In the data rows, the value 128 means zero.
Here are some points:
[ 74 126 117  88  90 118 140 183 125 133 206 111  85  88 103 129 126 132
 132 151  91 107 116 115]
[ 86 120 108  86 100 125 128 180 128 132 194 134 103 110 111 136 141 143
 140 142 111 114 119 120]
[113 143 162 144 156 145 152  83  87 108 105 122 122 114 110 119 152 132
 117 138 117 126 133 153]
[188 126 113 149 133 127  96 128 172 141  63 137 160 160 162 117 125 110
 115 102 160 156 141 108]
[181 116  91 146 118 115  88 147 187 159  84 143 162 181 183 138 119 119
 124  98 166 168 133 105]
[106 157 147 105 131  98  97 162 142 147 168 145 121 117 135 149 151 108
 108 140  83 108 116 122]
[151 114 106 118 130 141 126 148 146 154 115  99 152 164 174 151  90 124
 120 132 149 161 125 130]
[110 108 132 139 131 145 157 112 102  94 135 141  98  94  80 101 146 153
 146 111 132  95 121 126]
[121  99 130 155 138 153 159  85 101  82 111 146 105 100  80  93 160 151
 139 104 142 103 131 131]
[128 139 171 173 178 153 163  80  68  89  79 109 118 104 108 106 156 133
 112 127 112 109 128 162]
[146 111 125 111 128 120 133 140 135 138 131 101 140 153 167 153  68 126
 135 133 146 140 126 135]
[162 114 112 121 137 127 122 146 140 145 117  93 139 155 170 157  76 123
 118 147 133 155 127 130]
[119 106 129 159 141 148 149 105 103  96 109 124  98 107  85  95 150 133
 129 123 122  99 128 122]
[149 136 120 122 121 105  97 156 174 156 134 156 149 156 157 143 112 119
 135 116 141 145 119 111]
[165 126 132 150 138 127 110 108 155 130  85 155 149 144 144 126 143 120
 121  91 149 136 128 119]
[170  97 118 120 135 117 142 126 143 150 117 104 154 155 170 146  72 118
 130 121 158 159 128 130]
[ 76 128 125  88  94 123 135 180 111 132 202 136  95  99  99 124 149 145
 138 143  92 100 111 118]
[115 150 122 107 106 102  86 144 158 169 150 145 145 136 140 146 135 114
 127 147 129 134 125 117]
[145 134 156 168 178 152 163  81  85  94  86 113 119 109 119 116 141 133
 107 122 111 125 135 154]
[ 66 127 124  88 100 129 137 180 118 121 198 123  96  99  96 138 155 141
 140 141  92  96 114 121]
[107 163 145 101 110  99  97 151 153 159 169 149 128 116 128 144 151 113
 126 134 106 124 117 134]
[ 78 151 172  77 121 110 145 164  99 127 214 111 100  80 126 152 104 119
 131 170  81 104 114 154]
[ 86 169 148 104 110 104 101 183 137 151 176 148 131 121 131 142 162 116
 112 133  89 124 119 127]
[160 106 116 124 119 120 125 115 153 151  97 100 150 169 166 144  81 129
 130 143 168 167 138 138]
[142 126 143 157 153 137 151  81 107 126  87 110 150 133 127 130 125 138
 126 143 136 133 136 154]
23 more points follow, each with its number after it:
[153  70  88 125 118 148 140 110 153 125 105 126 123 148 121 121  97 135
 159 104 182 133 133 106] 0
[ 93 149 176 115 135 128 151 140  84 110 171 128 115  89 125 137 119 135
 125 147  90 102 127 153] 1
[105 116 105 101 101 131 139 149 130 128 169 118  99 115 105 122 122 140
 127 140 117 111 120 114] 2
[159 120 126 130 141 124 134 123 123 133  97  89 141 147 164 138  90 116
 110 135 139 151 132 138] 3
[165 119  95 133 116 121  91 147 182 163  94 146 160 179 168 141 119 123
 125  93 158 167 133 111] 4
[ 93 164 153 108 144 118 140 142  99 123 166 118 133 106 140 141 110 120
 112 169  84 120 118 155] 5
[161 101 116 114 135 125 138 130 147 151 121 108 145 162 173 160  68 127
 126 131 166 149 135 131] 6
[177 106 112 124 134 126 134 131 139 146 100  81 143 163 176 140  65 119
 116 132 158 163 135 129] 7
[134 153 141 179 149 142 111  66 124 112  67 151 139 126 106 110 189 128
 119 101 132 125 137 125] 8
[157 132 103 133 118 116  92 152 177 161 101 139 155 168 171 139 132 112
 122 101 153 165 129 103] 9
[101 164 145 106 113 110 108 143 140 147 156 139 121 108 125 141 164 116
 121 131  97 117 127 122] 10
[170  79  62 115 100 136 123 132 170 146 117 105 126 160 139 117  75 130
 141 120 180 147 137 109] 11
[ 92 169 141  90 108 102  94 157 150 165 178 141 126 111 125 148 152 121
 126 157  96 113 126 119] 12
[120  92  85 104  93 128 129 159 157 136 144 125 119 153 120 128 112 139
 139 124 148 133 129 109] 13
[104 124 127 127 115 129 138 144 114 120 160 124  82 100  85 117 141 139
 137 129 106  99 121 120] 14
[161 119 125 147 132 120 105 115 156 143  85 159 141 154 149 126 135 114
 128  96 163 137 141 113] 15
[123 103 103 110  95 123 128 157 133 131 155 111 102 128 122 132 102 142
 128 131 125 123 124 107] 16
[ 77 166 149  69 112 109 131 166 107 140 204 107 117 101 130 155 105 129
 124 186  84 114 117 150] 17
[ 71 155 167  87 119 112 147 164 100 129 207 108 113  89 130 157 114 129
 123 165  77 100 111 146] 18
[146  93 129 162 142 159 159  87 103  85  96 137 108 111  87  87 143 158
 146  95 152 104 133 131] 19
[ 74 130 124 108 108 146 139 159 110 113 182 127 101  99  92 112 157 135
 136 137 108 103 117 127] 20
[177 106 100 124 110 114 101 134 185 170  94 151 161 178 171 143 106 116
 138  91 176 163 127 101] 21
[173 124 100 137 119 117  86 115 185 170  85 141 165 177 158 138 114 113
 142 113 184 166 140 111] 22
Which two of these numbered points are nearest to each point below, looking only along the 2 directions in which the first points spread most? Their numbers follow each, nearest first.
[111 140 165 173 170 153 154  91  70  88  91 119 121 107 122 117 170 130
 109 125 106 121 132 162] > 19 8
[152 143 110 115 111  96  92 136 177 170 120 136 151 153 152 158 116 114
 129 124 152 152 131 115] > 9 11
[138 111 130 172 145 162 162  80 101  90  90 127 103 109  78  81 151 140
 131 111 128 107 145 129] > 19 8
[131 130 170 157 168 147 168  84  77  82 100 126 125 107 117 121 143 131
 116 121 127 117 127 157] > 19 8
[ 90 179 142  87 110 103  84 161 151 161 182 147 124 112 126 152 146 118
 121 157  87 119 114 128] > 12 17
[131 151 153 174 139 137 110  82 122 117  83 154 142 126 105 108 190 126
 121 112 126 127 135 137] > 8 19
[ 74 128 105  82  95 131 136 188 121 128 193 123  97 118 104 127 139 146
 136 136 106 106 110 123] > 17 18
[115 144 165 169 163 151 152  96  80  95  99 118 129 121 129 109 161 139
 105 125 106 124 131 161] > 19 8
[178  70  60 124 109 136 120 122 171 154  94 113 133 169 128 121  85 131
 153 117 181 153 143  98] > 7 11
[ 86 155 176  74 120 109 136 171  98 128 205 120 113  97 123 154 119 129
 118 162  75 100 111 148] > 18 17
[133  90  81 104 106 122 118 149 141 134 140 129 138 140 128 136  90 123
 139 138 141 142 129 111] > 13 16
[128 141 181 165 170 153 164  79  79  82 100 120 118 106 110 111 150 141
 118 127 124 117 131 156] > 19 8
